Rotation paths and how fast each direction turns (deg/step):
Each turn is a multiple of 5 degrees from 10 to 175, or 0.
Each row of a path follows its step; steps can be skipped.
path 1
step 2: [ 1.42  0.66 -0.98 -0.98 -0.59 -2.14  0.07 -1.05 -1.88 -2.79  0.93 -0.05
 -2.49 -1.30 -0.25 -2.00 -0.09 -1.74  0.00  0.62  0.67  0.17  0.33  2.85
  2.41  1.40  0.90 -0.39 -0.72 -0.84  0.02  1.30  2.21 -2.30  0.31  1.12
  3.26  1.40  0.08 -1.84 -0.74 -0.68 -0.47  1.65 -1.34  0.17  0.27 -0.41
  0.10 -2.64 -3.49 -1.07  1.15  0.79  1.49]
step 15: [-1.52  1.96  0.23  1.00 -1.81  0.45  0.22 -3.16 -1.12 -0.52  1.87 -1.56
 -0.72 -0.43 -3.06  2.34 -0.25  0.72 -2.16 -2.21  1.76  2.11 -1.74 -0.54
  0.06 -0.52 -0.92 -1.16 -0.88  0.22 -1.44 -0.71  2.36 -0.15  0.19 -3.44
 -0.11 -0.39  0.41 -2.29  0.22 -0.69 -0.65  0.56 -0.38 -1.40  0.67  0.33
 -2.15 -1.95 -0.62 -0.07  0.58 -1.31  2.94]
step 16: [-1.37 -0.51 -1.34  1.62 -0.72 -0.17  0.87 -1.45 -1.62 -2.58  0.07 -0.05
 -0.39  2.68 -0.95  0.20  1.16  2.98  1.05 -1.89  0.42  1.93 -0.40  0.42
  0.52 -0.18 -0.54 -2.25  2.82 -1.63  1.39  0.71  1.63  0.12  1.16 -2.46
 -0.15  0.56  3.55 -0.23 -2.35 -0.18 -0.72  0.16 -0.43 -0.79 -2.48  1.35
  0.31 -0.56 -1.04  1.61  1.87  1.99 -1.10]
step 24: [-0.73  1.96 -1.87 -0.79 -2.19 -3.00 -2.29 -1.47 -0.77 -1.44  0.27 -0.07
 -1.26  0.89  0.99  1.03  0.51  1.21  0.20 -1.94  1.65  2.47  0.45 -0.05
  2.95  0.78 -1.36 -1.93  1.54 -0.33 -0.35  0.73  1.09 -0.69 -0.37 -1.85
 -2.48  0.13 -0.37 -3.42  0.96 -0.34  0.63 -1.87  1.55  1.41  0.18  2.30
 -1.12 -1.98 -0.58  0.39  1.54 -0.68  0.85]
step 29: [-0.38  0.49  2.35  1.62 -0.03 -1.04 -1.97  0.31 -2.03 -2.64  1.71 -0.61
  1.04 -0.38  1.33 -0.04  0.13 -0.40 -0.99  1.93 -0.13  0.90 -0.01  2.69
 -0.24  1.70  2.27 -0.98  1.55  0.94 -1.39 -1.46  0.98 -2.18 -0.45 -0.80
 -1.99  0.41  0.07 -0.58  2.47  0.14  0.66  2.15  2.87 -2.06 -0.94  0.50
 -0.12 -1.34 -2.08  2.07  2.05  2.46  0.02]
step 32: [ 0.52  1.53  0.52 -0.72 -0.45  0.06  0.36 -1.96 -0.69 -1.64  1.12  1.60
 -1.17  1.26 -0.65  2.32  0.79  0.10  0.83  0.97  0.94 -0.23  1.46  2.00
  2.20  1.68 -1.51 -0.68  2.39 -0.54  2.08  2.08 -0.39 -1.97 -0.63 -3.11
  1.04  2.26  1.74 -0.63 -1.64 -0.39 -0.49  0.51 -1.03 -1.97 -2.05  1.36
 -1.87 -3.95 -0.19  0.35 -0.09 -0.07  1.02]
step 34: [-2.18  0.11  0.28  0.43 -3.07  1.07  0.68 -0.67 -0.43 -1.88 -1.17  0.62
  0.64  1.13  0.10 -2.98  0.10 -0.76 -1.08  0.21  2.86  0.62 -1.77  0.49
  0.59  1.81 -0.40 -1.35  0.57 -1.97  0.99  0.22  1.46  0.77 -0.16 -2.03
  0.82 -0.72 -0.23 -1.25 -0.87 -0.43  0.29  0.10 -1.37 -1.49 -0.27 -0.40
 -1.32 -4.55 -4.01  0.54  1.52  0.55 -1.85]
step 40: [ 2.51  2.72  1.15  0.86 -0.12 -1.29 -1.55 -0.23 -3.11 -1.33  0.23  2.21
  0.13 -0.17 -0.04  1.81  0.12  1.24 -0.91  0.12  0.92  2.24 -0.63  1.82
  2.97  0.96 -0.52 -1.38 -1.20 -0.18 -0.60  0.12 -0.12 -0.64 -0.71 -1.92
 -2.77  2.22 -0.48 -0.04  0.43 -1.23 -1.45  0.18  0.44  2.48 -1.26  1.53
  1.15 -1.65 -2.97  1.85 -0.49  1.41  1.05]
step 45: [-1.17  0.23 -0.04  0.72 -1.83 -0.63 -2.21 -2.29 -1.95 -2.24  0.94 -0.23
  1.74  0.02  1.62  0.15  0.86 -0.47 -2.39 -1.46  2.68 -0.01  0.34  1.15
  1.90 -0.52  1.04  0.27  0.66 -0.38 -1.62 -0.09 -0.35 -1.98  0.01 -2.06
 -1.15 -2.97  1.59 -2.91  0.66 -1.00  2.51  0.14  1.34 -1.22  0.43  1.34
 -0.35 -0.63 -2.71 -1.05  2.80 -0.50 -0.61]
[ 0.38 -0.28 -0.18  0.18 -0.05  0.77 -0.72  0.14  0.71  0.44 -0.46  0.06
 -0.32 -0.39 -0.15 -0.10  0.02  0.22  0.41 -0.06  0.66  0.25  0.27 -0.12
  0.56  0.12 -0.25 -0.65  0.60 -0.37  0.31 -0.43  0.12  0.90  0.00 -0.85
  0.20  0.09  0.23  0.32  0.32 -0.04  0.30 -0.34 -0.14 -0.29  0.45  0.15
 -0.11  0.11 -0.14  0.31 -0.16  0.17  1.15]
40
[-0.21 -0.10  0.37  0.36 -0.11 -0.10  0.58  0.41  0.85  0.05 -1.05  0.57
  0.35  0.21 -0.03  0.20 -0.78 -0.73 -0.47 -0.35 -0.19  0.10  0.07  0.13
 -0.11  0.53  0.48 -0.81 -0.01  0.06  0.00 -0.30  0.54  0.04 -0.73  0.17
  0.32 -0.44 -0.48  0.64 -0.55 -0.04 -0.02 -0.35  0.41  0.22 -0.08 -0.25
  0.08 -0.14  0.24  0.19  0.40  0.25 -0.26]
85
[-0.41  0.18 -0.25 -0.48 -0.01 -0.47  0.17  0.42  0.74  0.16 -0.31 -0.17
  0.06 -0.05 -0.16  1.15  0.32  0.89  0.11 -0.13  0.44  0.39  0.08 -0.19
  0.53  0.24 -0.28 -0.65 -0.53  0.24 -0.52  0.18 -0.32 -0.29  0.53 -0.07
 -0.24  0.69 -0.11  0.01 -0.45 -0.28 -0.33  0.36 -0.51 -0.26 -0.74 -0.37
 -0.05  0.08 -0.01  0.40  0.56 -0.35 -0.01]
45
[-0.03 -0.45 -0.69  1.05 -0.40  0.59 -0.04  0.25 -0.36 -0.13 -0.27 -0.03
  0.29  0.34  0.23 -0.24  0.36  0.67 -0.27 -0.52 -0.30 -0.31  0.01 -0.49
  0.00 -0.41 -0.43 -0.24 -0.60 -0.12 -0.58  0.45 -0.16  0.48 -0.63 -0.30
 -0.54 -0.18 -0.14 -0.20 -0.38 -0.63 -0.44 -0.35  0.04  0.65  0.12 -0.39
 -0.47  0.03 -0.56  0.04 -0.40  0.10 -0.26]
120
[ 0.30  0.16 -0.06 -0.43  0.05  0.12 -0.85  0.08 -1.18  0.25  0.00  0.09
  0.01 -0.61  0.37  0.33 -0.04  0.60  0.43  0.10 -0.08  0.19 -0.33  0.11
  0.02  0.21  0.66 -0.51 -0.52  0.38  0.31 -0.06  0.63 -0.25 -0.17  0.13
  0.32 -0.72 -0.11 -0.04 -0.22  0.00 -0.90 -0.44  0.11 -0.44  0.75 -0.36
  0.13  0.19 -0.25  0.25  0.74  0.03 -0.12]
160
[ 0.38 -0.32 -0.38 -0.31 -0.29  0.25  0.66 -0.40 -0.04 -0.42 -0.62 -0.29
  0.97 -0.16 -0.19 -0.39  0.28  0.66 -0.68  0.63 -0.05  0.98  0.42  0.82
  0.51  0.01 -0.19  0.36 -0.25  0.07 -0.09 -0.29  0.44 -0.35  0.11  0.49
  0.03  0.22  0.10 -0.09 -0.03 -0.51  0.41 -0.13  0.29 -0.35  0.62  0.17
  0.08  0.19  0.23  0.32 -0.31  0.33  0.04]
160
